In the data rows, 128 means zero.
Each row of this table is followed by its label. One hidden rule gives the labels. It looks at one to three of the table's principal directions, none of them among the few with the most spread.
[ 75 131 158 116 161 180 185 125 168 150 116 117 129 100 135  96 135  71
 141 121 127 101  98 112 115 122 132 149 169  88 144 123] Ls
[123 127 134 143 140 149 146 123 145 157 162 157 140 110 144 139 131 152
 151 125 134 111 105 139 146 149 143 146 120 126 150 111] Ls
[128 131 122 126 125 166 164 119 135 131 153 133 180  99 175 167 159 136
 133 120 153 102 123 121 147 124 119 111 129 115 117 113] Rj
[134 119 140 142 131 149 138 123 147 158 115 128 106 154 107 115  94 116
 155 113 117 100 122 120 125 154 132 164 144 133 137 119] Rj
[142 123 129 122 119 116 132 130 107 119  84 100 127 146 128 127 110 103
 124 117 127 134 161 120 107 105 111 104 134 125 117 132] Ls
[ 86 131 155  88 128 134 157 141 112  73  50  79 110 128 107 101 142  20
  89 126 129 147 164  95  71  70 112  93 187  76 106 152] Ls
[ 80 109 138 130 169 131 158 127 148 124 103 103  99 101 129 114 148 101
 141 127 123 143 121 114 118 119 120 126 150 109 155 122] Ls
[149 124 118 118  92  89  75 138  93  73 123 111 100 148  90 131 153 141
  96 149 122 154 163 114 121 110 123 106 129 137  98 165] Rj
[128 137 119  90 107 113 128 135  93  72  86  80 154 120 142 134 160  85
  81 135 141 150 169 108 101  69  99  66 142 108  84 156] XA
[118 146 140 129 143 179 149 115 183 199 145 140 148 133 144  88  84 117
 150 117 114  79  69 136 143 161 138 188 134 129 131 112] XA
[110 129 142 131 137 128 137 137 127 121 133 149 112 124 108 124 131 117
 130 130 128 132 127 134 120 129 143 135 134 116 148 126] Ls
[168 150 108 135 101 148  92 119 154 174 205 159 165 140 138 122 116 200
 135 140 120  83  81 144 177 169 138 173  92 165 105 132] Ls
[130 110 136 150 137 122 134 130 127 135 108 135  91 151 101 131 104 123
 153 114 120 127 142 127 121 145 131 143 134 135 153 113] Rj
[189 143 107 137  77 143  75 124 145 174 215 150 159 153 132 117 121 229
 144 145 110  67  96 135 195 156 128 168  83 166  89 148] XA
[133 138 126 115 116 138 116 127 143 140 116 107 128 150 122  94 106 112
 119 128 111 110 116 119 130 126 116 146 136 132 100 140] Ls
[146 113 122 139 124 111 120 127 110 118 120 121 116 134 120 147 132 144
 137 127 132 137 152 124 125 130 124 115 123 140 134 130] Ls
[103 130 139 142 161 122 135 130 140 152 163 169 119  98 125 123 131 150
 145 138 130 142  99 155 131 149 161 148 112 128 178 115] Ls
[164 129 126 138  97 107  84 135 108 125 157 151 111 154  94 130 121 171
 128 140 120 124 139 136 138 142 144 140 110 148 122 145] Ls
[126 132 133 134 137 147 139 122 145 152 130 140 133 133 131 124 107 119
 138 119 128 114 109 133 127 150 137 152 133 131 136 115] Rj
[141 120 128 103  99  90 128 145  60  56  78  86 133 124 125 151 167 101
  95 134 143 163 209 108  94  52 103  42 136 101 102 159] XA
[116 122 116 138 153 125 147 123 131 132 151 139 148  91 157 155 156 155
 140 130 144 138 118 138 141 132 128 114 110 133 153 112] Ls
[104 140 148 100 139 167 172 121 143 134  55  87 143 138 140  99  94  25
 112 105 131 116 129 108  82 109 114 128 178  98 108 123] Rj
[118 126 126  85 108  91 125 140  71  37  51  65 129 122 128 139 167  59
  67 134 142 183 198 100  77  49  97  41 158  95  85 162] XA
[155 131 130 140 109 116 103 130 118 141 146 156 122 149 117 131 104 157
 134 129 123 126 129 145 137 144 144 141 110 140 130 125] Ls
[147 137 132 125 108 145 118 127 137 150 140 127 133 148 116 108 110 135
 133 129 118  95 119 123 135 137 130 152 129 134 111 139] XA
[ 73 144 149 104 163 151 144 129 176 145  73  99  93 147  93  49  84  30
 113 123 101 124  87 117  90 136 128 179 176 115 129 132] Ls
[101 136 142 126 154 145 146 127 158 162 122 132 122 124 127  91 103 104
 140 124 116 118  95 135 123 139 136 159 136 121 147 119] XA
[118 131 127 127 128 148 123 124 159 137 135 125 115 144 115 108 119 120
 129 127 114 106 101 118 141 148 123 163 142 133 114 127] Rj
[125 107 129 179 161 127 129 119 158 183 176 181  97 122 129 140 107 195
 185 121 119 122  91 156 166 187 154 176  99 153 189  88] Ls
[196 152 105 118  75 127  81 120 114 141 141 125 170 171 133 129  93 154
 107 129 127 103 131 134 139 141 122 135 106 163  73 145] Rj
[129 118 120 130 123  92 119 136  87  77 135 138 127 105 132 172 173 148
 111 139 148 171 163 133 123 105 131  78 115 122 136 133] Ls
[ 82 111 146 141 169 132 171 131 133 124 129 144 110  86 136 143 156 117
 149 125 139 147 127 132 121 123 141 117 138 100 178 108] Ls
[154 110 123 128 102  73 104 145  67  68  80 104  93 158  90 148 135 120
 113 128 128 164 203 116 101  91 112  77 127 131 120 148] Ls
[ 96 128 141 129 159 167 174 119 159 166 154 136 158  78 175 126 148 134
 152 126 138 109  94 131 144 127 134 133 129 103 151 112] XA
[138 144 115 129 126 129 113 124 140 146 153 147 148 133 137 125 113 147
 124 131 127 122 102 145 143 149 133 146 109 148 123 121] Ls
[110 128 130 120 146 125 162 131 111 106 100 120 144 105 144 149 143  93
 120 120 148 148 149 128 103 105 123  92 136 112 142 119] Ls
[ 74 146 141  88 159 156 167 121 154 121  66  83 144 109 146  88 120  24
  94 121 131 140 107 113  82 105 116 124 175  97 113 131] Ls
[100 114 161 126 141 131 149 134 127 120  68 113  78 145  97 102 102  60
 133 113 116 140 148 114  89 116 133 134 170  96 143 126] Ls
[112 139 137 114 134 148 133 127 159 152  98 105 118 153 117  76  89  83
 125 120 104 107 103 120 120 130 117 161 148 124 112 130] Ls
[124 132 120 140 145 136 123 121 157 159 160 146 128 124 129 119 119 155
 143 132 122 117  90 140 148 163 138 163 114 150 144 118] Ls
[ 72 103 135 134 172  99 150 137 117  80 123 128  89  75 119 149 192 121
 128 142 140 182 143 124 113 108 136  94 138 106 176 126] Rj
[152 133 104 107  95  90  98 139  82  63 105 100 138 143 116 150 155 121
  85 138 137 155 176 117 114  92 104  76 122 138  88 155] Rj
[162 146 113  99  80  90  90 142  75  71  99 109 146 155 119 137 131 111
  75 136 134 154 178 126 108  84 111  77 120 130  77 157] Ls
[120 120 141 136 145 114 152 133 104 124 108 140 125 113 133 145 125 115
 138 120 141 152 152 140 105 115 140 103 126 114 163 114] Ls
[163 130 106 157 110 131  89 121 145 157 222 179 141 127 133 152 140 231
 150 143 127 102  91 148 189 178 146 165  84 167 131 122] Rj
[148 148 125 132 115 149 109 124 156 175 168 154 145 149 128 104  94 157
 138 129 114  90  87 143 156 160 138 176 110 148 118 125] Ls
[108 112 106 140 146  94 124 133 114  86 165 142 126  83 148 173 196 180
 124 144 142 168 135 136 154 116 123  89 101 131 149 122] Ls
[170 156 117 102  81 136 101 129 114 123 130 115 169 157 127 117 113 122
  97 133 129 103 135 123 126 116 118 124 124 139  72 154] Ls
[186 149  94 125  69 112  57 130 122 114 163 141 139 186 105 131 110 174
 100 138 114 107 123 132 162 152 117 150 101 174  69 146] Rj
[108 126 126 134 163 135 146 118 156 159 108 118 123 125 137 109 101 108
 143 117 121 130 102 134 121 147 125 150 132 138 150 109] Ls
[ 95 121 129 141 169 156 180 119 155 150 149 143 150  82 166 151 152 133
 154 119 145 120 103 133 141 139 131 130 127 117 164  97] Rj
[144 119 148 141 114 148 122 125 139 164 150 136 111 137 116 110 115 156
 158 130 115  96 121 123 141 142 143 158 132 123 133 137] XA
[125 114 120 164 155 135 142 120 151 165 178 167 130 105 148 154 135 189
 171 124 132 118  99 147 165 167 141 151 100 146 171  96] Ls
[145 132 130 124 101 133 105 132 130 132 138 125 120 152 112 110 120 140
 125 133 113 107 127 120 141 127 124 143 129 130 103 144] XA
[122  98 138 160 137 122 130 132 123 121 172 159  91 105 109 159 170 184
 163 137 133 130 137 127 150 144 149 132 122 125 170 124] Rj
[145 131 102 135 112  93  74 134 126 116 174 144 117 135 117 129 144 194
 117 150 114 142 115 141 165 139 126 134  91 159 116 140] XA
[ 96 129 124 127 169 130 145 119 154 147 120 119 129 103 145 113 125 113
 132 128 128 143  97 135 121 140 130 139 129 133 152 115] XA
[ 95 147 154 122 156 197 178 117 195 205 110 130 142 140 145  69  62  66
 152 101 109  73  67 130 126 152 131 193 157 108 133 100] Ls
[143 119 132 152 133 134 126 121 139 164 143 150 116 140 124 132 101 156
 158 119 123 114 117 139 140 161 142 157 118 143 150 112] Rj
[131 129 123  93 103 106 120 138  90  69  74  69 134 131 127 124 156  85
  85 135 131 151 179 100  99  65  95  68 147 108  82 164] XA
[142 137 115 121 112 124 105 126 131 121 122 120 130 152 119 122 115 122
 111 129 122 125 124 125 129 137 120 137 129 144 102 134] Rj
[173 147 110 117  95 114 100 126 101 122 134 130 167 144 137 143 116 143
 104 132 139 129 142 138 124 125 126 110 106 149  98 140] Ls
[ 97  94 146 150 164 120 166 133 122 120 102 124  87 108 120 143 144 118
 162 117 131 146 153 120 115 119 128 112 142 108 178 111] Ls
[124 131 126 127 139 104 140 130  98 105 106 141 144 113 149 160 127 110
 112 121 149 170 151 147 105 113 134  89 119 121 144 110] Ls
[125 131 121 108 112 135 133 132 117  92 131 102 148 113 134 139 175 121
 107 139 139 121 145 106 130  98 110  98 139 115  98 151] Rj
[131 112 150 144 139 144 159 122 123 155 115 132 123 119 137 137 115 124
 162 113 135 118 142 127 116 130 140 127 137 112 157 114] XA
[ 93 143 132 133 174 190 175 106 205 208 138 139 160 114 175  97  83 103
 156 106 121  87  48 141 147 171 130 189 135 129 144  85] Ls
[118 136 133 136 149 160 149 117 164 183 158 146 151 109 155 114 113 144
 153 124 127 101  83 141 146 153 140 161 119 130 147 110] XA
[139 131 117 125 121 122 128 131 118 123 134 125 146 126 137 137 137 141
 126 130 132 124 137 129 135 116 118 113 114 134 121 130] XA
[107 144 151  74 105 135 138 139 109  74  26  62 117 162 101  82 110   0
  71 120 120 138 169  91  62  67 103  98 192  83  71 162] Ls
[116 116 146 144 139 118 139 136 114 125 147 160 110 106 122 144 146 149
 146 132 135 143 139 140 129 124 150 119 121 111 166 120] Ls
[117 138 109 117 132 122 131 131 132 110 127 119 148 121 145 132 142 122
 110 129 130 135 122 129 138 114 107 112 119 132 113 125] Ls
[133  99 121 134 142  89 159 129  72  88  71  95 134 102 158 181 153 117
 132 114 155 177 200 123  97  80 106  43 123 115 150 117] Ls
Here are more rows. What is the label of each one?
[113 130 117  99 116  92 121 142  85  43  84  99 128 122 125 150 168  82
  74 135 142 179 175 114  98  76 106  63 143 109  99 146] ~ Rj
[ 89 140 156  75 127 154 176 137 119  95  31  57 139 129 134  86 125   0
  90 115 128 127 161  91  68  54  97  87 190  67  89 150] ~ XA
[119 131 152 121 118 169 143 128 149 145 133 126 123 135 117 103 124 106
 137 126 120  89 115 111 129 129 135 154 155 104 117 137] ~ Ls
[168 131 111 123  92  97  80 130  98 105 133 117 129 149 114 134 132 159
 107 142 125 140 151 127 131 121 123 111 111 151  98 154] ~ XA
[140 124 131 138 132 121 131 125 122 146 108 133 124 142 133 130  95 124
 140 114 126 134 136 138 120 135 131 129 123 133 139 112] ~ XA
[118 135 117 147 151 147 135 116 164 164 181 171 148 107 155 143 126 165
 145 127 134 118  75 152 160 174 145 163 107 146 151  97] ~ Rj
[170 141 115 124 100 115 105 124 102 129 132 134 161 141 145 145 111 147
 114 127 138 132 143 141 127 125 129 110 106 143 107 131] ~ Ls
[111 149 114 105 127 161 149 124 145 110 147 123 179 104 157 143 164 108
 101 132 147 112 107 119 135 122 116 119 138 120  99 129] ~ Rj
[142 155 113 149 131 174 110 112 205 219 202 180 151 157 142  96  67 179
 157 120 102  64  31 157 191 209 142 229  98 172 123  96] ~ Rj
[144 111 128 151 127 111 114 126 118 138 148 145 111 125 128 145 130 176
 150 130 127 137 136 137 143 141 139 128 109 138 149 122] ~ XA
[128 107 132 159 139 123 117 126 140 145 163 154  90 126 107 134 134 178
 162 134 120 125 115 133 150 162 146 158 119 141 161 121] ~ Ls
[ 86 149 152  92 135 199 185 124 171 141  86  94 155 131 142  86 113  27
 114 109 125  81 103  99 107 109 110 148 184  84  95 127] ~ Rj
[111  97 126 178 179 119 147 118 145 154 154 170  94 105 126 165 130 171
 179 119 136 146 110 148 142 182 152 153 112 150 203  85] ~ Rj
[108 147 138 102 141 153 155 122 146 150  96 104 160 117 158  95 106  73
 114 120 128 121 109 127 107 109 121 127 144 108 115 127] ~ XA
[144 141 125 126 111 151 124 125 139 145 162 143 153 131 132 128 128 147
 130 132 131  97 110 130 145 142 134 146 121 135 113 132] ~ Ls
[126 128 144 147 148 151 155 122 149 180 124 153 127 138 133 119  80 118
 162 107 124 107 108 144 125 157 144 162 128 128 159  98] ~ Ls
[143 126 140 123 107  95 118 148  86 104 101 126 111 148 104 122 119 119
 121 129 122 144 175 131 110  90 125  97 122 115 127 143] ~ XA
[120 133 129 128 138 160 133 117 167 168 152 122 138 119 139 102 124 139
 143 132 119  96  86 123 147 149 129 164 131 134 125 130] ~ Ls
[141 134 112 116 104 110  87 128 121 103 137 115 127 136 123 124 143 145
  99 144 122 141 128 123 137 122 120 121 122 140  94 150] ~ Ls
[125 131 118 130 122 136 115 131 151 135 159 129 123 134 121 111 139 155
 133 137 112 105 104 123 161 136 118 151 120 138 115 135] ~ Ls
[130 129 109 114 125  89  97 127 105  80  90 101 114 140 110 134 132 101
  88 136 132 175 149 123  99 122 119 105 135 146 111 142] ~ Rj
[145 126 124 134 119 151 130 124 143 155 158 123 140 128 128 123 136 161
 151 132 124  87 116 117 151 139 124 147 122 139 123 137] ~ Ls
[163 100 119 152 113  96 111 128  86 114 163 136 128 102 143 180 173 212
 150 141 144 145 168 131 149 117 132  85  95 136 145 135] ~ XA
[157 121 113 131 108  82 101 138  82  93 118 124 124 139 119 153 138 153
 116 134 133 157 173 133 123 106 119  87 105 142 123 139] ~ XA
[107 120 139 146 162 152 163 119 150 164 157 153 137  90 152 140 137 147
 161 124 139 119 101 139 139 149 147 144 124 121 170 105] ~ Ls
[135 116 133 128 106  95  98 141  99  90 118 125  90 144  98 127 140 136
 116 138 118 151 161 122 124 106 127 109 129 120 119 147] ~ XA
[100 118 139 109 138 119 157 136 100  83  94  96 130  90 137 139 176  91
 111 134 145 156 166 110  97  76 118  72 150  91 132 144] ~ XA
[130 125 144 144 136 158 135 119 162 187 141 140 116 140 126  99  90 139
 163 119 111  93  95 132 142 159 142 178 131 131 143 116] ~ XA
[136 125 125 159 142 131 131 125 138 162 192 184 135 109 134 153 133 194
 163 132 136 117 103 155 159 167 156 152  95 146 171 107] ~ Ls
[119 122 140 154 153 137 128 125 167 188 146 154  95 142 113  93  84 149
 168 121 103 109  87 145 147 169 146 188 119 142 165 108] ~ XA
[145 125 118 109  98  78  98 145  70  60 106 103 122 131 111 145 165 129
  91 144 134 167 188 118 110  76 113  65 122 122 103 162] ~ XA
[144 146 123 111 104 128  99 127 131 127 121 117 134 155 118 104 106 115
 103 133 117 120 120 125 125 129 124 141 132 137  92 145] ~ Ls
[109 155 123  99 148 142 144 118 147 143  95 104 166 118 156 100 103  69
 100 123 132 136 101 134 101 122 121 129 139 126 113 124] ~ XA
[131 140 132 142 143 132 128 123 145 173 151 170 137 130 138 120  88 144
 144 122 125 124  95 160 137 160 152 160 106 141 154 104] ~ Ls
[127 132 108 140 144 121  96 119 161 158 174 142 121 122 124 111 126 179
 137 144 115 127  79 143 158 170 138 170 103 166 139 127] ~ Ls
[138 131 143 140 140 147 138 118 146 184 123 140 127 140 128 105  77 123
 155 116 121 108 107 140 119 157 147 165 129 135 149 115] ~ XA
